Each named move below is a turn or a mirror, shown by a few rows before and after it. Which moves, in which order, take the first row of each later pair to the second? The first pair is answered.
z_100:
[+2.26 +1.31 -4.00 -1.88 +2.46 -0.41 +2.55 -0.71 -0.34 +0.42 -1.29 +0.54 -0.22 +1.11 +0.01 +0.51 -1.12 -1.22] => [+0.34 +1.94 -4.63 -1.43 +1.56 +0.01 +3.15 -0.49 -0.63 -0.24 -0.08 +1.39 -0.37 -0.29 +0.65 +0.12 +1.29 -1.22]
[-0.32 +0.07 -1.21 -5.47 +0.19 +0.52 +0.55 +1.81 -0.53 -0.88 -0.47 -1.30 -3.23 +0.19 -0.63 -1.98 -2.32 -0.90] => [-1.90 +0.74 -1.53 -4.86 -0.40 +0.80 +0.75 +1.93 -1.09 -1.37 +0.36 -0.58 -3.17 -1.03 -0.15 -2.21 -0.14 -0.77]
[+0.06 -0.24 -1.29 -1.50 +1.08 +0.27 +0.40 -1.14 -0.35 -0.49 -1.01 +1.02 -1.42 +0.24 +0.57 -1.01 -0.19 +0.79] => [+0.01 -0.03 -1.22 -1.44 +0.85 +0.36 +0.44 -1.14 -0.15 -0.39 -0.90 +1.05 -1.39 +0.11 +0.63 -1.15 +0.00 +0.72]
[-3.48 +1.69 +0.58 +0.24 +0.44 +0.56 +1.04 +2.73 +0.61 -0.25 +1.48 +0.77 -0.77 -2.70 -0.72 -1.07 +2.69 -0.68] => [+1.08 +0.30 +1.84 -0.97 +2.14 -0.38 +0.05 +2.23 +1.47 +0.89 -1.23 -1.22 -0.63 +0.89 -2.13 -0.15 -3.70 -0.56]
z_115:
[+0.79 -1.80 -4.82 -0.46 -1.08 +0.59 +0.04 -1.40 +0.30 -1.97 -2.07 -0.28 -2.14 +1.30 +2.19 +0.79 -0.83 -2.67] => [+0.64 -1.95 -4.81 -0.43 -1.24 +0.53 +0.05 -1.71 +0.43 -1.97 -2.05 -0.25 -1.99 +1.57 +2.15 +0.99 -0.79 -2.60]
[+3.27 +0.12 -2.84 -1.28 +1.96 -0.27 +1.60 -1.96 +1.65 -0.18 -2.60 -0.22 -1.61 +1.55 +2.29 +0.75 -1.09 -1.25] => [+1.96 +0.38 -3.11 -2.27 +2.11 +0.75 +1.26 +0.05 +0.57 -2.41 -0.72 -0.05 -3.35 +1.41 +2.22 -0.83 +0.04 -1.99]
[+0.21 +1.17 -3.65 -3.34 -0.05 -1.14 +0.99 -1.49 +0.24 +0.62 -3.08 +0.04 -3.17 +0.15 +1.06 +1.50 -1.68 -1.12] => [-1.64 +0.45 -3.97 -3.06 -0.36 +0.73 -0.01 +0.20 -1.41 -2.48 -0.26 +0.66 -3.57 +0.10 +1.39 -0.08 -0.06 -2.36]
z_839:
[+2.66 -0.92 +5.11 -0.31 +0.73 -0.69 -1.98 +1.19 -0.72 -0.38 +2.49 -1.38 -1.22 +2.87 +0.02 -3.83 +1.15 +0.10] => [-1.43 +1.23 -3.43 -3.25 +3.90 +0.28 +3.25 +1.25 +0.34 +0.15 -1.58 -0.04 -3.24 -0.59 -0.02 +1.12 +2.19 -0.93]
[+1.44 +1.62 -0.07 -1.02 +1.49 +1.38 +1.09 -0.26 +0.84 +1.60 -0.11 -1.15 -0.72 -1.23 -2.12 +2.26 -0.93 -0.78] => [+2.83 +1.05 +2.66 -0.36 +0.62 +1.22 -0.32 -0.26 +0.41 +1.39 +1.09 -1.56 -0.19 -0.11 -2.02 +0.89 -1.25 -0.48]
[-0.67 -2.18 -1.46 +2.20 -2.00 +0.75 +0.70 -2.68 +1.41 -0.76 -0.19 +0.08 +2.93 +0.72 +0.13 +1.23 +1.72 -0.18] => [-0.45 -2.24 -1.31 +2.25 -2.01 +0.74 +0.45 -2.61 +1.33 -0.77 -0.18 +0.05 +3.02 +0.64 +0.11 +1.33 +1.67 -0.19]
[-4.82 +1.09 -2.14 +0.61 +0.20 +2.04 +2.26 +1.30 -0.51 -3.12 +1.92 +0.65 +1.52 -2.23 -0.44 +2.10 +2.49 -0.74] => [-2.34 -0.27 +3.07 +2.29 -1.80 +1.46 -0.93 +1.34 -1.19 -3.26 +4.59 -0.01 +2.76 +0.10 -0.52 -1.01 +1.92 +0.06]
z_799:
[+1.53 -0.87 -1.27 -1.65 +0.34 -0.71 -1.15 -2.82 -0.15 +0.64 -1.29 -0.03 -2.02 -0.40 +2.56 +2.38 -1.20 +2.11] => [+1.72 -2.28 +0.91 -1.57 +1.42 +0.34 -2.73 -0.30 -0.73 -1.09 +0.04 -0.85 -1.46 +0.67 +1.18 +1.98 -3.33 +1.32]
[+1.69 -1.08 +1.40 +0.28 +1.47 +0.35 -0.60 +1.37 +0.46 -1.31 +0.61 -0.47 +0.52 +0.56 -2.33 -0.16 -1.34 -0.64] => [+0.46 +0.31 -2.14 -0.06 -0.30 +0.06 +0.09 -0.95 -0.05 -1.41 +0.77 +1.38 -1.76 -0.36 +0.28 -1.12 +2.41 -1.10]
[+1.10 +0.40 -4.16 -3.23 +2.35 -0.74 +2.84 -1.94 -1.40 +1.80 -2.80 +0.16 -2.11 +1.55 +2.15 -2.28 +2.24 -0.94] => [+2.84 -1.29 +0.44 -2.76 +4.95 -0.40 +1.89 +0.70 -0.43 +2.35 -3.23 -2.18 +0.86 +2.87 -0.89 -0.57 -2.67 -0.56]

(two moves a pair)
[+0.03 -0.19 +1.34 +0.34 +0.36 -0.30 -0.18 +0.10 +0.57 +0.18 +1.77 -0.69 -0.19 +0.28 -0.06 -0.96 -0.38 +0.34] => [+0.07 +0.21 +1.14 +0.39 +0.28 -0.85 +0.34 -0.57 +1.26 +1.44 +0.91 -0.79 +0.02 +0.09 -0.11 -0.26 -0.23 +0.71]	z_799, z_799
[-2.22 +0.59 -3.54 +1.25 -0.50 +0.60 -0.77 -3.99 -0.81 -1.87 +0.63 +1.09 +0.00 -0.07 +1.96 +0.51 +1.16 -1.11] => [-3.17 +0.74 -1.15 +2.46 +0.31 +0.16 +0.27 -2.64 +0.62 -0.06 +0.07 +0.57 +2.66 -2.02 +0.31 +2.52 +1.04 +0.15]	z_799, z_100
[+0.81 -2.14 -3.67 +0.86 +1.24 +1.92 -1.44 +0.57 -0.89 -4.12 -0.67 -0.31 +1.18 +1.77 -1.87 +1.50 -4.63 -2.21] => [-2.55 -1.26 -3.77 +2.31 -0.75 +2.72 -1.25 +0.95 -1.80 -5.39 +2.04 +1.30 +1.15 -0.72 -0.74 +0.03 +0.49 -1.92]	z_839, z_100
[-1.91 +2.85 -4.22 -1.56 -0.15 -0.22 +2.33 -2.46 +1.26 +0.21 -1.97 +1.38 -2.15 -2.10 -0.42 +0.79 +3.04 +1.38] => [+2.35 +0.86 +3.88 +1.24 -2.92 -1.47 -1.93 -3.11 +0.81 +1.01 +0.81 +0.29 +0.39 +1.10 -0.70 -2.93 +1.81 +2.73]	z_839, z_799
[+1.02 -2.12 +0.92 +2.69 -0.18 +0.57 +0.05 +1.49 -0.88 -0.33 +1.55 -0.20 -0.04 +1.73 -1.03 -1.67 -0.96 -1.26] => [-1.55 -0.98 -2.55 +1.74 +0.95 +1.05 +2.17 +1.66 -0.60 -0.43 +0.70 +0.63 -1.14 -0.68 -0.77 -0.11 +0.69 -1.77]	z_100, z_839
[-1.26 -1.12 +2.43 +0.99 +0.37 +1.25 +0.03 +0.12 +1.20 +0.74 +0.36 +0.19 +2.12 -0.17 -0.47 +0.94 -0.58 +0.64] => [-2.22 -0.78 +0.90 +0.78 -0.49 +1.76 -0.09 -0.02 +0.26 -0.90 +1.67 +1.38 +0.81 -0.55 +0.56 -0.34 +1.59 +0.07]	z_100, z_799
[+0.51 +0.48 +2.23 +1.35 -0.93 -1.49 +0.04 +0.98 +1.29 +2.03 +0.11 -0.71 +1.45 -1.08 +0.57 +0.10 -0.77 -0.25] => [-0.20 +1.35 +1.08 -0.39 +0.10 -1.61 +1.32 +2.25 +1.00 +2.16 -0.38 -0.62 -0.68 -1.66 +0.05 -0.20 -0.68 -0.48]	z_115, z_839
[+0.66 -0.41 -1.18 +1.16 -2.57 +0.89 -2.25 -3.90 -1.95 +0.11 -0.73 -0.19 +1.64 +2.97 +2.36 -0.15 +0.21 -1.50] => [-1.06 +1.75 -2.05 -0.53 -2.40 -0.10 -0.09 -3.38 -1.53 +1.76 -1.30 +0.85 -0.62 +0.01 +2.77 -0.44 +3.35 -0.52]	z_115, z_100
[+1.34 +0.29 +1.76 +0.16 +0.86 -0.37 -1.01 +1.97 +0.18 +0.58 +1.69 -0.26 +0.39 +0.11 -0.45 -1.04 -0.79 +0.35] => [+0.49 +0.92 -0.67 +0.32 -0.60 -0.70 -0.60 +0.10 -0.10 +0.36 +1.87 +0.92 -0.54 -0.67 +1.32 -1.58 +1.79 +0.24]	z_115, z_799
[-3.25 -1.03 -2.16 +1.66 +0.14 +2.10 +0.36 +0.91 -1.31 -1.99 +0.94 +1.10 +1.30 -2.16 +0.86 +0.53 +1.77 -1.23] => [-0.19 -1.98 +1.14 +3.78 -1.04 +0.59 -0.94 -1.78 -0.13 +0.59 -0.40 +0.04 +4.10 -0.54 +0.71 +0.93 +0.20 +0.14]	z_115, z_839
[+1.45 +0.16 -0.90 -0.65 +0.44 -0.29 +0.14 -0.94 +0.99 +0.16 -1.59 -0.60 +0.05 +1.41 -0.79 +0.62 -2.31 -0.28] => [-0.33 +0.15 +0.98 +1.21 -1.85 -0.02 -0.95 -0.55 +0.20 -0.83 +1.45 +0.37 +0.56 +0.42 +0.23 -1.52 +1.72 +0.00]	z_100, z_839
[+0.50 -2.21 -1.70 +1.09 -0.30 +1.86 -1.41 -1.46 -1.66 -3.63 -0.03 -0.34 +0.98 +3.94 -0.47 +0.47 -3.71 -2.01] => [+1.58 -1.36 -1.31 +1.23 +0.23 +0.38 -0.22 -2.93 +0.29 -0.49 -2.60 -0.59 +2.40 +3.04 -0.86 +2.70 -4.45 -0.61]	z_799, z_799
[-3.52 +1.26 +2.19 -0.32 +1.48 +0.58 +2.05 +3.61 +1.54 +0.86 +0.72 +0.52 -0.41 -4.49 -2.10 +0.81 +2.27 +1.26] => [+0.94 -1.45 +4.00 +0.47 +2.37 +0.35 -0.08 +2.24 +1.86 +1.33 -1.19 -1.66 +1.90 -0.12 -3.15 +2.06 -4.01 +0.97]	z_115, z_100
[-0.45 -0.63 -2.41 +1.76 -1.77 -0.49 -0.43 -2.84 +0.34 +1.47 -0.29 +0.45 +0.55 -2.12 +2.11 -0.46 +3.95 +0.62] => [+1.46 -2.17 +2.67 +2.79 -0.41 -0.47 -1.94 -0.92 +1.24 +2.20 -0.30 -1.64 +3.41 -0.82 -0.37 +0.13 -0.17 +1.22]	z_839, z_799
[-3.16 -1.05 -1.50 +0.92 +0.32 -0.87 -0.19 +1.84 -0.09 -0.74 -0.83 +0.17 +1.73 -2.00 -2.12 +1.55 +0.02 -0.70] => [-1.55 -1.92 +1.42 +2.15 -1.40 -0.93 -2.20 +1.63 -0.50 -1.24 +0.96 +0.06 +2.06 -0.39 -1.56 -0.66 +0.25 -0.45]	z_799, z_839
[-0.67 +1.75 -2.05 +2.46 -0.33 -1.35 +1.52 -2.78 +1.65 +1.28 -2.11 +1.92 +2.34 -1.10 +1.59 +3.03 +1.02 +1.02] => [-2.37 -0.28 +1.23 +3.40 +0.50 +1.48 -0.72 +2.08 -0.31 -2.82 +1.99 +1.13 +3.83 -0.73 -0.51 +1.44 +0.05 -0.47]	z_799, z_100
[-0.96 -0.56 -1.18 +0.27 -0.50 +0.99 -0.47 +0.19 -1.20 -2.29 +0.64 +0.70 +0.22 -0.04 +1.05 +0.34 +0.64 -1.47] => [+0.13 -1.14 -0.22 +1.27 -0.73 +0.55 -0.59 -0.62 -0.63 -0.81 -0.43 +0.15 +2.00 +0.86 +0.82 +1.39 -0.79 -1.13]	z_115, z_799
[+0.42 -0.97 -0.47 -2.21 -3.33 +1.92 -0.80 +1.15 -3.03 -0.93 +2.17 -0.13 -3.55 +1.25 -1.31 -4.62 +1.84 +0.47] => [-0.39 +1.15 -1.14 -3.33 -2.60 +0.63 +1.30 +0.95 -1.66 +1.70 +0.20 +0.20 -4.33 -0.94 -1.56 -3.42 +2.87 +1.84]	z_799, z_115
[-1.10 -0.20 -2.20 -0.94 +0.34 +1.06 +0.99 -0.89 -1.11 -0.34 +1.50 +0.79 -1.45 +0.55 +2.53 -0.35 +0.42 +0.09] => [+1.09 -0.71 +1.66 +0.33 +0.70 -0.06 +0.49 -0.93 +0.41 +1.98 +0.05 -0.60 +0.84 +1.23 +1.06 +0.90 -2.29 +1.46]	z_799, z_839
[+0.24 +1.12 -3.91 +0.07 -2.16 +0.21 -1.04 -3.41 -0.80 -1.51 -0.44 +0.39 -1.91 +1.73 +2.43 -1.39 +1.31 -1.27] => [+2.14 +0.62 -2.24 +0.31 -2.24 -0.19 -2.18 -3.59 -0.76 -1.51 -0.21 -0.25 -1.40 +3.19 +2.13 -2.10 -0.10 -1.04]	z_839, z_100
[+5.23 -2.57 +0.82 -2.17 -0.77 -0.54 -2.83 -1.01 -0.82 -2.13 +1.49 +0.45 -3.95 +5.45 +0.86 -3.71 -3.64 -0.28] => [-0.99 +0.42 -7.20 -3.96 +0.83 +0.62 +1.91 -0.40 -0.45 -2.59 +0.05 +2.78 -5.89 +0.31 +2.02 -0.15 +0.96 -0.98]	z_839, z_100
[+1.00 -1.40 +3.18 -0.37 +0.20 -2.53 -1.76 -0.52 -0.75 +0.84 +0.24 -2.24 +0.51 +0.74 -0.30 -2.42 -0.98 -0.56] => [+1.11 -0.40 +1.92 -0.31 -0.46 -3.50 -0.90 -2.22 -0.04 +2.56 -1.24 -1.77 +0.28 -0.35 +0.40 -1.70 +0.06 +0.12]	z_799, z_799
[+1.94 -0.10 +1.16 +0.60 +0.62 -0.85 +0.24 -0.67 +0.28 +0.81 -0.60 +0.28 +0.27 +0.84 -0.01 -0.40 +0.11 +0.59] => [+1.04 -0.17 +0.86 +0.23 +0.42 +0.20 +0.01 +0.86 -0.59 -0.80 +0.82 +0.56 -0.94 +0.66 +0.03 -1.52 +1.09 -0.05]	z_115, z_115
[+1.12 -0.60 -3.35 +0.03 +1.46 -1.27 +1.10 -2.40 -0.09 +0.72 -3.68 -0.29 +0.25 +0.11 +0.54 +4.10 -3.43 +1.32] => [+3.15 -1.81 +3.12 -0.70 +0.10 -1.26 -2.54 +0.93 -1.88 -1.33 +0.95 -0.93 -2.09 +2.62 -0.26 -2.02 -3.16 +1.43]	z_115, z_839
[-0.21 +2.41 +0.45 -1.85 +1.28 -1.85 +1.95 +1.49 +1.53 +2.69 -1.26 +1.47 -0.58 -2.28 -3.43 -0.94 -3.14 +2.55] => [-0.02 +0.93 +0.67 -2.21 +1.69 -0.21 +0.30 +3.43 +0.00 -0.64 +0.82 +1.04 -1.26 -0.65 -3.81 -2.62 -4.38 +0.91]	z_115, z_100
[+2.21 -3.09 +0.23 +0.21 -0.25 -0.49 -0.52 +1.19 +0.82 -0.78 +0.91 -0.92 -4.05 +1.42 -0.77 -2.04 -0.23 -0.49] => [-0.03 -3.33 -2.65 +1.50 -0.42 +0.89 -0.02 +0.69 +0.33 -2.65 +1.46 -0.24 -2.61 +0.42 -0.11 -0.58 +1.09 -1.47]	z_839, z_115
[+1.84 -1.32 -0.57 +0.57 -0.57 +0.31 -3.10 -2.17 -0.71 +0.38 -2.26 -0.60 +0.56 +2.63 +2.19 +0.87 -2.40 +1.36] => [+1.97 -1.09 -1.09 -0.62 -0.11 +0.19 -2.98 -1.81 -0.82 +0.16 -2.48 -0.68 -1.23 +2.87 +2.24 +0.00 -2.32 +1.39]	z_799, z_115
[-2.17 -0.68 +1.94 +0.76 +1.47 +1.64 -0.34 +3.91 +0.17 -2.48 +1.63 -0.90 +1.45 -1.25 -1.78 +0.60 -0.88 -0.11] => [-0.32 -0.22 +2.49 +0.73 +1.75 -0.11 +0.50 +1.98 +1.99 +0.94 -1.19 -1.62 +2.46 -0.99 -2.17 +2.48 -2.59 +1.36]	z_115, z_115
[+1.76 -1.25 +1.36 +0.73 -0.18 +1.28 +0.01 -0.68 +0.55 -0.45 +0.24 -1.71 -0.11 +1.56 -0.95 +0.71 -1.10 -0.03] => [+1.24 -0.89 +1.23 -0.61 +0.35 +1.40 +0.31 +0.49 +0.35 -0.86 +0.41 -1.51 -1.79 +1.43 -1.17 -0.26 -0.88 -0.11]	z_115, z_115
[-0.63 -1.41 +1.47 -1.59 +1.61 +0.75 -2.26 +0.87 -1.78 -1.48 -0.88 -3.09 -0.11 +3.23 -3.12 -1.22 -3.97 +1.11] => [-0.30 +0.74 -0.24 -1.44 +1.12 -1.34 +0.06 -2.60 +0.51 +2.98 -4.29 -2.58 +0.14 +1.62 -1.96 +0.90 -2.58 +3.08]	z_799, z_799
[-1.76 +0.43 +0.37 +1.51 -0.68 -0.07 -1.32 -2.56 +0.69 +0.68 +2.38 -0.43 +1.77 -0.08 -1.36 -1.00 -0.23 +1.94] => [-2.15 +0.99 -2.20 +0.10 +0.68 +0.09 +0.34 -2.72 +1.23 +1.14 +0.41 -0.40 +1.03 -0.86 -1.64 +0.72 -0.93 +1.74]	z_100, z_839
[+1.28 -1.27 -0.39 +0.95 -0.99 +0.88 -1.33 -0.44 -0.25 -1.63 -0.92 -0.23 -0.01 +2.33 +0.11 +0.53 -1.24 -0.03] => [+1.81 -1.08 -0.54 +0.99 -0.81 +0.21 -0.73 -1.10 +0.51 -0.39 -2.00 -0.40 +0.41 +1.89 +0.06 +1.44 -1.52 +0.61]	z_799, z_799
[+4.10 -3.08 +1.63 -2.06 -1.32 -0.04 -3.38 +1.46 +1.02 -0.67 +0.37 -3.52 -1.49 +2.63 -0.18 -3.28 -5.07 -1.23] => [-3.79 -0.48 -3.21 -0.99 -2.70 +1.58 -0.41 +2.11 -0.08 -2.61 +3.06 -0.19 -2.30 -3.75 +1.79 -3.24 +4.32 -1.63]	z_100, z_839
[-3.13 +0.68 +0.55 -0.05 -0.83 +1.93 -0.04 +1.78 +0.18 -1.81 +1.23 +0.39 -2.27 +0.61 +0.54 -0.89 +2.30 -0.11] => [-0.55 +0.83 -1.34 -1.51 -1.43 +0.92 +0.36 -0.67 +0.48 -0.80 -0.76 +0.35 -4.13 +2.47 +1.63 -0.98 +0.94 +0.05]	z_100, z_799
[+2.59 +0.42 -1.84 -2.20 -1.28 -0.75 +0.05 -0.92 -0.66 +0.40 -1.03 +0.76 -4.20 +1.73 +1.74 -1.97 +0.68 -0.94] => [+3.57 +0.15 +1.61 -1.40 +0.43 -1.38 +0.61 -0.46 +1.39 +3.12 -2.99 -0.51 -1.33 +1.56 -0.50 +0.54 -2.18 +0.45]	z_100, z_799
[-1.19 +0.61 +0.84 +0.62 +0.74 +0.45 +0.05 +2.29 -0.69 -0.70 +0.80 +0.89 +1.01 -1.37 -1.34 -1.11 +0.56 +0.68] => [+0.09 +0.64 +1.36 +1.32 +0.53 -0.46 +0.41 +0.48 +0.39 +1.34 -0.81 +0.68 +2.49 -1.00 -1.31 +0.35 -0.47 +1.34]	z_115, z_115
[+2.44 -0.28 +2.52 +1.85 -1.31 +0.16 -1.82 +0.04 -0.26 -1.12 +0.63 -1.56 +1.38 +2.42 -1.07 -0.96 -2.47 -0.27] => [+2.52 +0.72 +2.30 -0.88 +0.06 -0.42 -0.80 +1.67 -0.22 -0.80 -0.15 -1.47 -1.53 +1.93 -1.76 -1.74 -2.71 +0.17]	z_115, z_115
[-0.75 -0.02 -6.38 +0.51 +1.98 +2.35 +0.03 -3.53 +0.02 -2.10 -3.49 +0.92 +1.36 +1.41 -0.27 +3.25 -2.20 -3.10] => [-3.88 +0.21 -5.89 +1.57 +1.49 +3.37 +0.24 -1.75 -0.87 -3.57 -1.16 +1.79 +2.21 -0.86 -0.29 +2.60 +0.72 -3.35]	z_799, z_100
[-4.42 +1.04 +0.59 -1.18 +2.71 -0.31 +1.28 +0.18 +0.11 -1.77 +0.12 +0.45 +0.66 -3.03 -4.92 +2.92 -1.94 +0.83] => [-1.60 -0.12 +5.24 +0.39 +1.06 -1.48 -1.23 -0.41 +0.03 -0.82 +1.36 -0.24 +2.16 -1.02 -4.97 +0.85 -3.14 +1.86]	z_839, z_115
[-0.90 +1.83 -1.57 +0.18 +1.12 +0.77 +0.69 -1.27 -0.29 -1.32 -0.29 +1.51 -1.44 -0.04 +1.98 -0.94 +0.53 -2.60] => [+1.14 +0.92 +1.35 +1.64 +0.04 -0.15 -0.84 -2.54 +0.28 -0.19 -0.11 +0.93 +0.41 +1.56 +2.01 -1.36 -0.65 -1.87]	z_839, z_115
[-1.08 +0.66 +0.19 +1.14 -0.95 +1.33 -0.26 +0.05 -0.04 -0.45 +1.23 -0.03 -0.09 -0.40 +0.32 -0.67 +1.63 -0.34] => [+0.20 +1.39 +0.43 +0.51 -0.26 -0.10 +0.71 -0.70 +1.10 +2.16 -1.05 -0.50 -0.56 -0.51 +0.01 +0.26 +0.34 +0.80]	z_115, z_115
[+0.72 -0.92 -2.39 +0.65 -0.33 -0.13 -0.18 -2.26 +0.81 -0.20 -1.50 +0.43 +0.74 +0.94 +0.90 +0.99 -1.23 -1.11] => [+1.15 -1.51 -1.05 +1.25 -0.92 -0.08 -1.40 -1.79 +0.11 -0.85 -0.24 +0.09 +1.00 +1.70 +0.67 -0.30 -1.22 -1.19]	z_839, z_799
[+1.01 +1.37 -1.21 -1.26 +1.79 -1.42 +2.39 +0.87 -0.22 +1.38 -2.14 +0.11 -1.71 -0.69 -0.53 +1.61 -0.39 +0.42] => [+0.19 +1.40 -1.16 -1.03 +1.79 -0.90 +2.45 +1.25 -0.12 +1.30 -1.68 +0.29 -1.05 -1.64 -0.64 +2.01 +0.43 +0.45]	z_115, z_799
[-0.34 +0.35 -1.90 +0.16 +0.11 +0.49 +2.46 -1.66 +0.79 -1.80 -0.18 -0.70 -3.10 -0.46 -0.70 +2.96 +0.44 -0.56] => [+0.69 -0.47 +2.22 +2.22 -2.08 +0.30 +0.09 -1.55 -0.07 -2.31 +2.48 -0.75 -2.10 +0.61 -0.35 +0.04 +1.32 -0.14]	z_839, z_100
[-0.47 -0.55 -0.20 -1.04 +2.94 +0.51 +0.73 +2.05 +1.05 -0.86 -0.43 -1.41 +0.40 +0.05 -1.52 +2.22 -3.26 -1.08] => [+0.27 -0.58 -2.79 -2.00 +1.81 +0.54 +0.09 +0.74 +0.20 -2.03 -0.28 -0.75 -1.84 +1.20 -0.03 +0.70 -2.55 -1.96]	z_799, z_100
[-0.64 -0.06 -1.39 +1.03 -1.09 +0.39 -0.91 -0.15 -1.73 -0.84 +1.43 +0.71 -0.64 +1.48 -0.39 -1.36 +0.16 -0.46] => [-0.35 +1.37 -1.72 -0.46 -0.18 -1.03 +0.99 -0.28 -0.60 +1.72 -0.92 +0.41 -1.92 +0.22 -0.91 -0.51 -0.05 +0.75]	z_799, z_115
